rotation ticks, each row followed by its count of ticks
The counts run from 0 to 351.
[-510 0 82 495 215 66 -69 64 -43 -167 -590 -4 -57 76 271 -14 27 153 -388 -228 -394 19 313 350 -221 233 108 -84 -100 491 53 55 -306 333 -25 24 -238 -370 -40 125 -100 -115 -55 18 -54 -239 -132 80 153 -319 110 -124 16 138 -113 36 27 -36 -197 -355 -243 -127 -190 184 322 -166 -186 246 182 -60 67 -48 93 79 -80 -388] => 17
[-412 142 146 102 8 -114 -88 412 -126 -205 -590 3 125 350 163 -76 207 -194 -315 -326 -240 -230 327 -3 196 173 -34 -154 -133 308 -150 117 -53 260 72 79 -427 -324 385 -229 36 171 -84 -8 109 -211 -87 -169 -111 -75 -74 123 -215 120 -240 -239 393 -13 10 -171 -243 151 -207 171 245 -256 -172 177 358 -83 115 -354 12 252 -70 -48] => 266
[-335 243 -103 287 250 -93 -141 335 -62 -321 -363 -149 109 321 257 109 -194 -116 -112 -221 -282 -129 433 204 -87 -1 304 -185 0 330 37 95 -308 189 198 146 -338 -226 -121 187 51 175 -116 -7 -23 -139 -80 -37 180 -27 142 -313 17 267 -142 -104 198 121 -132 -366 -528 -47 -162 252 382 -231 -203 11 332 104 209 123 130 148 -86 -349] => 306
[-303 90 248 185 159 102 6 364 -38 -192 -101 -89 6 532 43 209 -30 -81 221 -8 -186 -540 165 181 220 361 398 -277 1 71 -25 85 -316 525 192 84 -172 -263 195 46 102 116 -140 111 75 -229 -251 -140 -91 39 32 -210 -140 97 -210 -182 196 67 -82 -201 -383 226 19 545 283 -82 -28 -148 295 125 218 135 316 72 -85 29] => 338
[-445 -130 227 144 206 40 -171 535 -96 -325 -389 14 19 318 51 96 234 191 -74 -91 -225 -163 236 179 193 417 207 -220 96 106 -29 78 -151 415 231 -6 -280 -463 -13 -45 -123 212 17 -107 -72 -114 -285 -17 -5 -426 132 -124 -258 91 -54 -36 290 59 45 -152 -204 288 -145 574 186 -201 -103 101 269 152 -1 -31 138 -25 -181 -83] => 39
[-344 -52 347 447 140 58 62 124 100 -79 -195 -63 -58 351 94 137 53 -147 17 71 -104 -302 290 143 83 391 484 -209 -218 236 -48 4 -372 575 10 77 -90 -219 219 143 151 -53 -147 175 153 -255 -232 -87 -82 98 74 -97 -21 128 -182 -327 -3 -217 -156 -427 -451 -18 -180 297 236 -91 -16 -160 382 -50 42 32 314 -20 -230 24] => 348
[-354 -20 121 251 -99 -85 -194 284 -22 -229 -544 10 88 375 172 -2 145 -237 -342 -252 -196 -183 205 128 29 386 141 -298 -233 363 -284 -31 -86 165 51 92 -362 -370 275 -210 12 108 6 84 173 -272 19 -38 -97 55 -16 125 -319 52 -335 -87 395 -137 -34 -274 -294 207 -114 136 243 -172 -199 99 384 -109 103 -323 55 155 5 -229] => 261
[-393 107 183 118 -46 241 -52 151 42 -340 -352 47 -24 87 196 120 -172 285 -65 -354 -251 -340 270 244 245 360 126 -300 76 235 -303 -82 -242 199 96 -19 -80 -386 -9 55 -26 185 117 126 199 -95 -91 75 -86 107 229 -202 -51 -12 -237 -107 215 203 -55 -34 -598 232 128 224 383 -275 -227 -325 264 -45 -17 -79 142 268 -156 -408] => 95
[-410 107 191 107 -33 261 -58 133 49 -332 -346 56 -23 34 226 109 -139 331 -70 -361 -260 -363 297 250 263 328 102 -249 120 242 -274 -63 -251 261 89 -19 -86 -384 -10 34 4 178 110 99 194 -100 -94 59 -72 103 198 -254 -21 6 -205 -127 192 215 -11 9 -567 224 105 217 369 -280 -212 -323 287 -28 -47 -104 121 285 -182 -381] => 94
[-496 41 282 269 89 -50 -50 298 19 -196 -354 -58 -105 218 97 -1 -32 16 16 75 -167 -76 497 -32 77 144 56 -369 -162 212 -104 136 -150 363 87 -51 -256 -113 -12 -74 176 258 -43 138 125 -44 -134 -8 -8 -68 330 -52 85 292 -154 -257 217 -193 -150 -550 -649 -153 -231 285 184 -302 -276 -139 290 -108 -38 -210 -43 101 -288 -184] => 76
[-383 150 -7 302 224 -52 256 122 -20 -43 -363 -44 -34 139 278 197 -48 137 -156 -254 -357 -246 369 262 41 200 252 -26 -28 272 72 118 -512 332 92 -78 -28 -357 260 157 67 5 -226 129 -4 -397 -127 -162 23 -132 -52 -258 149 24 -104 -153 -207 91 -106 -189 -644 -231 -3 219 406 -104 -97 11 282 -4 245 77 199 106 6 -170] => 149
[-474 21 9 471 162 -4 -182 140 -168 -204 -514 -78 -98 225 336 44 -62 58 -383 -167 -408 -165 247 372 -294 264 110 -317 -93 436 -38 -4 -274 203 -87 50 -321 -290 -84 -50 -28 -27 49 24 -43 -311 -87 157 271 -195 75 -161 19 177 -135 137 91 -24 -131 -399 -224 -40 -146 209 274 -177 -198 219 184 -87 124 -120 -33 -21 -23 -370] => 21
[-353 18 239 320 -3 128 -136 103 6 -210 -535 28 120 160 66 -20 149 -123 -296 -287 -147 -175 140 322 -51 233 168 -135 -211 525 -312 -64 -260 361 87 140 -422 -341 118 -101 57 41 -10 15 236 -193 34 92 -170 -93 20 14 -262 -131 -267 29 350 -23 -143 -131 -309 362 -68 104 303 -186 -59 13 345 -242 -64 -157 236 257 -55 -326] => 254
[-438 228 116 98 -9 -181 -1 521 -152 -244 -387 -61 152 461 128 -39 209 -253 -225 -267 -232 -233 371 -16 205 326 86 -196 -27 147 -104 133 3 121 87 -59 -302 -306 290 -246 28 219 -102 36 36 -322 -139 -117 3 -212 58 18 -124 79 -204 -282 302 -137 -75 -125 -498 -52 -92 307 299 -271 -175 57 405 3 69 -270 -47 185 9 0] => 271
[-556 17 114 332 263 43 -142 309 -313 -235 -341 -65 45 388 355 24 -82 -75 -60 -71 -447 -399 223 279 24 296 75 -385 72 170 -11 194 -268 207 109 -21 -214 -371 -22 -13 -56 3 -80 -36 -115 -311 -180 67 270 -32 276 -34 44 163 -134 68 118 26 -1 -459 -24 40 -124 470 382 -48 10 302 85 173 123 21 53 -14 -144 -217] => 174
[-519 229 59 283 111 -188 281 226 -170 141 -349 -109 -5 270 86 120 -97 18 13 -92 -352 -365 334 232 233 143 6 -155 -118 196 93 307 -366 343 172 -134 -86 -211 278 81 54 93 -326 218 76 -408 -80 -89 -36 -121 7 -100 125 77 -220 -86 -92 101 -94 -257 -609 -120 -5 293 365 2 -212 78 245 -31 237 -3 286 120 29 -133] => 143
[-510 42 201 164 37 63 -49 382 -135 -191 -532 -5 -140 0 196 -5 -75 470 -280 -206 -270 -222 345 209 338 180 -161 -455 2 129 -223 123 -302 383 90 -87 -138 -318 -14 -87 4 50 -47 -12 250 53 -46 -51 -188 -233 179 34 11 219 -47 9 180 46 35 -252 -372 140 -155 237 311 -303 -325 -131 31 -105 -47 -221 6 214 -237 -224] => 233
[-378 108 146 164 -79 197 -89 192 50 -297 -331 5 50 151 128 175 -218 166 -18 -287 -224 -342 224 290 243 331 156 -370 42 205 -334 -32 -240 194 147 5 -126 -334 -62 56 -24 184 49 134 240 -93 -4 117 -134 157 239 -189 -132 19 -305 -23 276 168 -76 -76 -581 261 110 220 401 -212 -242 -317 268 -33 9 -41 212 259 -107 -434] => 97
[-511 81 108 548 222 1 -18 148 -78 -96 -542 -59 12 100 148 31 11 107 -355 -187 -311 19 303 390 -141 100 62 -109 -151 482 62 152 -329 397 31 35 -259 -240 -105 217 -77 -149 -173 2 29 -199 -81 97 80 -407 102 -105 45 154 -99 79 49 -33 -275 -298 -333 -75 -263 159 360 -107 -215 184 193 -112 21 2 270 103 -78 -344] => 14
[-526 222 255 124 69 -72 189 350 -89 -114 -389 -17 145 265 -20 14 285 -36 -113 -235 -206 -175 436 98 249 248 40 53 15 268 -6 145 -34 287 109 -161 -294 -245 205 -41 42 269 -77 64 -18 -342 -250 15 19 -442 65 -129 35 -67 -112 -321 137 12 -93 110 -645 -33 -95 294 322 -199 -139 28 517 -84 -68 -245 116 181 -38 17] => 278
[-380 198 269 234 123 199 -80 222 -96 -304 -365 17 81 27 127 -98 82 201 -253 -399 -199 -238 141 327 23 261 102 -132 63 346 -245 9 -330 397 134 46 -201 -387 -22 -112 -14 -45 -60 -43 212 -105 11 -23 -140 -358 186 -71 -145 -123 -120 36 236 28 -234 -60 -446 221 66 268 439 -349 -40 -189 138 -92 -176 43 197 389 -117 -308] => 245
[-380 51 461 332 202 342 89 81 70 -277 -349 18 -101 326 222 66 118 56 -168 -63 -292 -230 304 129 -114 229 67 -220 -107 294 -65 65 -270 650 -148 1 -228 -129 113 -58 203 -99 -93 -1 19 -154 -333 -101 8 -276 68 -77 156 141 -59 -297 120 -258 -395 -320 -384 -189 -154 246 283 -271 44 -32 77 -188 62 -186 -68 239 -95 -1] => 213
[-431 175 169 203 23 18 -83 423 -168 -296 -334 -17 -64 70 230 -59 -53 370 -260 -282 -256 -277 215 249 178 370 30 -428 104 93 -226 67 -306 261 140 -78 -4 -405 -48 -191 -50 -33 -88 16 258 -70 24 -112 -132 -267 296 -27 -92 100 -105 44 171 -57 -114 -214 -497 53 27 328 389 -366 -272 -242 25 4 -119 -22 59 256 -128 -272] => 238
[-334 39 336 213 96 188 -61 240 188 -284 -441 -39 -63 385 51 129 -9 -4 -14 -11 -174 -73 412 -16 97 57 52 -242 -186 269 -72 78 -100 588 44 105 -392 -44 81 78 165 211 -33 66 65 72 -311 -79 -122 -90 41 -102 -51 319 -181 -341 404 -68 -254 -333 -494 -7 -267 215 150 -283 -232 -94 256 -162 177 -241 59 235 -179 -110] => 69
[-639 83 235 142 -25 1 234 229 -78 22 -480 -8 143 318 35 114 33 -71 -8 -163 -330 -301 396 138 514 208 -132 -96 -89 151 -7 298 -94 302 119 -163 -165 -249 337 213 -61 183 -189 169 22 -346 -266 13 -65 -33 30 5 26 78 -270 -281 110 156 -22 -41 -414 19 -142 259 367 69 -202 171 342 -59 184 -235 271 151 -57 -40] => 135
[-592 -36 199 278 171 66 -196 135 -234 -165 -452 17 -22 133 228 -20 27 55 -11 -117 -315 -383 331 190 126 262 151 -95 48 375 -29 -9 -179 285 84 38 -325 -440 49 107 -4 206 152 41 -63 -231 -290 200 222 124 233 -195 30 68 -137 -144 83 223 240 -267 -67 304 -207 371 196 -99 -76 169 477 94 -7 -133 135 -54 -346 -201] => 321
[-313 65 324 228 67 205 -80 260 173 -278 -406 -46 -63 423 26 157 -33 -31 -11 1 -155 -119 410 24 63 65 95 -299 -209 268 -80 59 -110 568 1 153 -430 4 71 79 173 192 -31 76 91 37 -291 -89 -103 -88 19 -146 -50 324 -184 -325 413 -77 -264 -318 -516 15 -267 229 143 -275 -245 -129 267 -184 194 -223 45 211 -141 -116] => 68
[-417 200 1 290 340 2 -142 275 -58 -331 -431 -87 146 197 253 66 -86 -116 -78 -233 -261 -94 476 210 -44 -74 276 -59 11 396 12 110 -295 280 202 140 -407 -244 -120 229 74 212 -96 -89 -69 -97 -135 31 184 -83 184 -289 57 185 -57 -157 186 161 -60 -305 -416 23 -234 265 352 -210 -85 81 393 114 86 128 139 155 -244 -302] => 309
[-352 -49 152 254 -97 -30 -183 242 15 -230 -547 43 61 342 182 7 146 -197 -344 -289 -190 -132 182 132 -8 429 180 -254 -241 370 -282 -42 -111 167 52 107 -331 -408 283 -208 -14 103 22 83 185 -270 2 -32 -117 64 -15 116 -330 17 -337 -88 371 -129 -55 -267 -293 200 -86 131 215 -188 -159 107 382 -112 85 -282 58 137 -18 -263] => 260
[-411 182 135 72 1 -180 -11 500 -140 -276 -425 -29 160 435 176 -37 249 -195 -255 -295 -230 -210 357 -57 202 345 73 -171 -35 160 -93 114 33 145 89 -47 -288 -338 325 -233 -7 201 -73 48 41 -310 -141 -175 -7 -194 42 48 -165 104 -211 -301 319 -109 -45 -131 -476 -40 -105 284 281 -260 -179 70 413 -6 84 -283 -72 212 -4 -16] => 270
[-586 76 219 158 -102 -3 169 270 -77 -91 -364 -56 206 487 79 221 42 -256 -81 -148 -275 -364 388 167 477 294 20 -297 -106 136 -154 176 -50 122 23 -151 -156 -172 265 141 -12 216 -116 142 55 -377 -212 151 -8 74 69 -30 19 61 -288 -295 181 73 14 -16 -447 82 -148 162 369 84 -179 94 446 -90 127 -298 205 44 22 -28] => 131
[-405 138 18 239 81 -66 202 439 -34 -92 -392 -116 11 377 100 296 11 150 -375 -226 -312 -236 335 354 287 175 90 -353 -74 101 -48 179 -367 346 53 -96 -85 -140 81 141 -4 -27 -287 -21 117 -258 -89 -81 -102 -435 -153 -183 19 201 -64 -14 68 38 -170 -6 -575 -59 -145 137 421 -105 -291 8 127 -102 251 -75 221 75 187 -40] => 1
[-469 84 80 536 166 -59 32 267 -41 -114 -428 -111 48 240 126 115 -18 55 -318 -141 -263 34 308 435 -50 201 158 -230 -145 326 31 163 -318 312 80 -1 -111 -198 -144 224 -113 -135 -255 35 63 -235 -75 90 50 -434 137 -120 6 181 -106 77 30 -109 -326 -283 -479 -129 -217 186 416 -95 -291 85 150 -83 40 80 308 50 27 -329] => 11
[-405 57 367 336 116 -2 -108 277 -161 -69 -342 -53 -160 156 -52 -92 268 204 -80 -66 -165 -310 115 202 14 510 252 -42 -20 331 112 -30 -195 629 33 103 -246 -389 208 -95 -42 -36 17 104 88 -211 -286 -56 -53 -371 -21 -171 -193 52 -131 -135 106 -49 -76 -183 -228 260 -101 538 116 -272 -183 -45 394 -2 -78 -50 257 36 -217 24] => 49
[-509 -139 189 246 -35 63 -35 342 -29 -197 -495 17 -176 134 223 154 -85 361 -233 -23 -252 -184 372 198 269 247 -72 -618 -104 102 -309 75 -291 267 24 -151 -116 -231 -73 -130 60 132 19 29 215 -31 -32 70 -112 -143 226 -12 45 237 -102 41 183 -84 23 -355 -477 49 -216 198 245 -236 -323 -126 66 -170 -14 -314 -61 11 -166 -224] => 229
[-307 17 371 259 249 169 75 211 93 -126 -263 -22 18 341 28 155 96 -47 153 -30 -130 -361 249 138 200 250 404 -58 -116 213 13 102 -401 702 179 105 -178 -264 271 171 143 43 -213 91 79 -153 -321 -182 -176 -14 18 -154 -85 61 -147 -315 98 -11 -147 -252 -378 164 -125 411 243 -110 82 -124 343 46 125 132 397 103 -225 75] => 343
[-319 51 337 267 257 157 60 257 30 -116 -224 -42 39 379 9 157 59 -78 176 -10 -120 -404 238 171 203 211 378 -84 -87 183 6 116 -385 702 193 103 -213 -234 232 145 140 63 -210 71 90 -134 -300 -182 -168 -24 -1 -170 -90 66 -147 -282 136 37 -128 -232 -371 218 -118 427 265 -100 65 -109 337 42 116 120 409 124 -206 85] => 342
